Rotation paths and how fast each direction turns (degrees a step)
Each turn is a multiple of 5 degrees from 10 to 175, or 0.
Each row of a path follows its step; steps can be skipped.
path 1
step 0: [-17  29 -17  18   3 -10  13  17 -11  10 -14  -1 -11  -9   7 -14  40  -4
  -1  18  37  29  -4  -4  24  -6 -16 -11   3 -15 -39  25  20   1  12  28
 -38  20  22 -29  36  -7  11  24   2  -5]
step 1: [-14  14 -20   6  23  -8  20 -21   6 -16 -19  12   0   0 -17  25  -7 -41
 -21 -28   9  22  -6 -10   2  11 -15  15  19  -5   7 -13 -35 -12  40 -19
 -44  -6   5  12  31   2  -5  20  15 -43]
step 2: [  7   2  -3  -8 -19  -5  18  -3 -18 -16  -1   2 -21  13 -47 -19   5   2
  34 -15  25  -8 -27 -25  34 -15  15   7   0  -7  -8 -20 -12  -7   2  -1
  11 -13  -5 -34  41  24  10  52  -6 -12]
step 3: [ -5  12 -12  31  -8   7  11  13 -16 -30   5 -39  -7   4 -12   5  38 -42
  11  19  15  12   2  13  -2  -1   0  -4 -19   9 -21 -41   9  20  14 -29
 -22  17 -30  27   1  32  15  19   2 -15]
step 4: [-39  12 -19 -23   7  28   9   3 -33  18  -3  -9  -8 -28 -19 -22   7  -4
   2 -10   2   7   0 -20  17 -19  -2 -32  11 -19 -31 -15   3   5   0 -11
 -29  26   1 -20  35   5 -26 -22 -21 -38]
step 5: [ -6  23  -1 -13  20 -25  47  -1  -2  -2  -3  16   6  11   7  26 -12 -16
  18  -2  21  31  -5  -3  36   2 -39 -12  14  -8 -49  -9   8  -6   7  11
 -32  22   2  -7 -16  21  18  37  18 -18]
step 6: [ -7   2 -12  13   7  -2  24   1  -5  -1  -6   8  -5 -11   4 -11  34 -15
 -15  -9  17   2  -2 -20   7 -26  18  20   4  11  11   7 -28  18  59  21
 -18  25   7 -31  46   5  13  33  19 -34]
step 7: [ -9  30 -20   8 -11   4  16 -10  -1 -30 -14   4  -8 -23 -59   9  31  -5
  24 -19   9  18 -32 -33   0  23 -10   3   7 -12  -5 -23  -6 -18   9 -14
  -9 -16 -22  17  14  17 -18  30  33 -10]
step 8: [ -4   4  23  -5  -5 -10   2  11 -45 -10  17   3 -31   4  -2 -20  20  -1
  19   9  27 -14  16   1  23  -5 -10  -8  -4  16 -29 -44  -1  12  18 -20
 -21 -27 -12  -2  34  38   9   7 -25 -36]
step 9: [-27  13  -5  18  33  13  36  27 -15  -5   8 -21  14 -11 -20  -5  22 -21
  19   3   7  45 -13   9  29 -17   3 -22  17 -14 -21 -33 -12  13   9 -35
  -2  50  13   8   5  -5   4  -3  -5   1]
step 10: [-36   0 -15   1   5   5  15  -8 -22   2  14  20  11  -4   7   0 -12 -15
  11 -21   2  21   4 -25   6   4   8   6  18  -9 -24  -8   8  -6  20  30
 -50  22 -23 -45   3  48 -17   0  10 -27]
step 11: [ -6   4  17 -20  -2 -30  55   0  -2   1 -11  -3   7 -25  -6  16  21  -6
  16 -11   0   1 -12 -45   5 -35 -36  -1  -8  19  -9 -11 -11  -3  24   5
 -10  23 -16  15  23  -3  23  42  23 -13]
Directions:
[13  3 15 -4  3 -1 13 -5 -2  4  3  1 -4  1  4  0 -6 -2  5 -9  1 -5 -5  9
  4 -3  0 -5 -9 -5 -1 -5  3 -3  7 -1 13  0 11 -1 -5  2  7  7 -8 -6]
115
[ -7   6   5  -7  -1  -1  -3  11   2  -8  -5   4  -1  -1   2  -2   4   2
   7  10  -4  -4  -7   8 -11   1  -1 -10  -6   5  -1   0  18  -2   3   0
   0  -3  -3   8   9  -7 -11   3  -5  -8]
85
[  5  -2   1 -19   1  -7  -2   5  -8   2  -2   9   3  13  -4   6 -10  -1
   6   5   2  -9   1 -16   5   2  -8  -2   2  10  -6  -1  -8  -2  -7  -3
   3  -5  -2   2   0   2   0   0  -1  -2]
120
[-13  -8   3 -10   0  -7   5 -13   4  -6   1  -1  -6   0   4 -12   7   2
   1   6  -9   1   1  -6   0  -8   0   6  -2  -7   2   6  -9   7  -4   0
   8   2   5   1  11   1   1  -7  -8  -5]
160
[ -1  -3   4   0   6   4  -2   5  -4   1  -6 -11  13   1   7  -7  -8   7
  -1  -2  -3   3  -4  -2  -7  -5  -3   3 -11  -4 -13 -10  -6   7  -7  13
  -7   8   0   1  -9   0  -8   3  -4  -4]
65
path 2
step 0: [ 18  13   4  16  43  -5 -26  14   5   7 -28 -32  -7  14  30 -15 -36  -1
 -13  21 -37   6 -24  -1 -29 -10   6  -8 -20 -12  14  -3  -6   4  22  37
  20   7  -2  25 -23   5  -4   2  37 -29]
step 1: [-16  12 -43 -18  25  -2  -2  -8   0   6  -3 -14   7   9  13 -18 -18   8
  -6  41 -16  17  23 -47 -34  15  22  57   0 -16  26  -2 -18  -3  -8  18
  10 -34 -11  14  10   7  -8  11   3  17]
step 2: [  4 -21  -3  -2 -19   4  30  -6 -16   1  -7 -26  47  12  -1 -36 -12   0
   6  30  15  -5  -8  -1 -36  -5  11  -6 -27  30  27 -14 -10 -24  -2  -5
  17 -15  15  -1  37   0  13  17 -27  49]
step 3: [ 27 -34  23 -14  10   0 -11  -5 -34  17 -13  -8  17   6  25 -28 -14  -3
  -5  33  -3 -26  10 -12 -32  -3  13 -41 -31  -4 -12 -34  23   8  -2 -24
  23   4  -9 -25 -16  15  20 -32  -7 -22]
step 4: [-16  -4 -11 -10   4   3   4   3 -27   8  13  12   0  24  31   8 -25  -5
 -14  22 -36 -28  46 -14  13  -7  -9  14 -22 -38 -22 -20  12  12 -40   4
  25 -12  -5 -10   6 -37  21  26  13 -16]
step 5: [  5  16  -7  -2 -10 -13  24   6 -18 -10  -1   0  21   3  -9  22 -24   0
  18  15 -34 -37  -1  11  20 -30   6   7  -2  30  49 -21 -13  39   5  11
  28 -10   2  29  24 -13  40  35   6  -4]
step 6: [ 27  -1 -21  -7  41 -17   4   1  -5  -9  -8   0 -11  44   1  -2  12  -9
  39  20  -2 -17  12 -17 -24 -35  14  11   7  19  17 -32  29  18  47 -11
  10  29   4  19 -23  11  18 -11  -3  16]
step 7: [ -6   8 -13  26  25 -17  40  -4  24  19  -4  -3 -21  43  39 -25 -13 -25
 -19  23   1 -20   9 -14  -4  12 -36  30 -16 -10   5   3   0  -5  -8  -6
  41  32  -3  -3 -20  -1  -1 -15 -15  25]
step 8: [ -4   5  -6  37 -13  -2  11 -39  26  33 -15 -11   4 -27  -1 -21  -6   9
 -12   6  -7 -18  23 -26   0 -11 -21   4 -32  31  47 -12  -3  19  -9 -14
  47 -10 -15 -17  14   9  -9  11  25  -6]
step 9: [ 37 -10  -9  32   2 -17 -40 -30  -7  12  -6 -13  10  27 -11  -6  -3  21
  21   3  11  15  45   1 -25  -5  12 -10 -10  21  -6 -43  -1 -23  16  24
  34  -4   8  -9  -5 -15   0  40  13 -19]
step 10: [ -5 -16   4  22 -17 -53   8   3  -9   4   2  -3  -3  32   1  -2 -30 -12
  -9  15 -21 -17  14 -12 -22  35  10  -1  17 -16   4 -42 -27 -32  -6  18
  11 -18 -17  28 -39   7  25  -1 -25 -15]
step 11: [-34   3   1  -5 -16 -11  13 -25   1  -4  -1   7 -10  23 -30 -22   1  -6
 -34   9 -56 -22 -14 -46 -11  -2   9 -18  -5   8  23 -36  14  -9  -3 -17
  -5 -18  -9   0   9 -10  29  -4  30  41]
Directions:
[-8  6  1 -5 19  7  8 -5  9  5  7 -9  7 12 -2 -2 -2 -4 -1 -2  2 -3 -8  1
  1  6  6  1  7  5  3  5  4 -2  7 -7 -6 -9 -2 -3 -5  4  6  7 -1 -2]
70
[ -2   2   7  -5  -8  -5  -6  -6 -12  -5  11   9   7   1  -9  -4  -5  -2
   6   0  -2 -15   4   1   9  10   6  -9  -3  -5   1  -4   2 -11   0  -5
  -3  -3   2  -4  -4  -8  -1   2   0  -7]
55
[  7  -1   2   4  -6   1  -1   2  -6  -2   8   0  -5  10   1   0   4  -6
   7  -6   7   2   0   0 -15   3   3  -1  13  -3  17  -5   1  -1  -6  -4
  -7   5  -3   4   6   1   5  -1 -15   4]
90
[-22   2  -6  -2   2   4  -4  -3  -1   4  -4  -3  -8  -2   1  -4  -9  -1
  -7   2  -2  -5   7   7   2   5   1  -6  15 -14   2  -5  -1   6  -5   2
   5   8   3   0   1   6  -8  -3   0   5]
110
[ -4   3  -5  -4  -4  -4   3   7   9  -2  -9   5   1   8   5  -1  -5  10
  -2   5   4   0   4  -3   5   4   6 -10  -2  12  -3  -5  -3   0   2 -11
 -11  -1   2   6  -4  -6  -4 -12 -11  11]
85
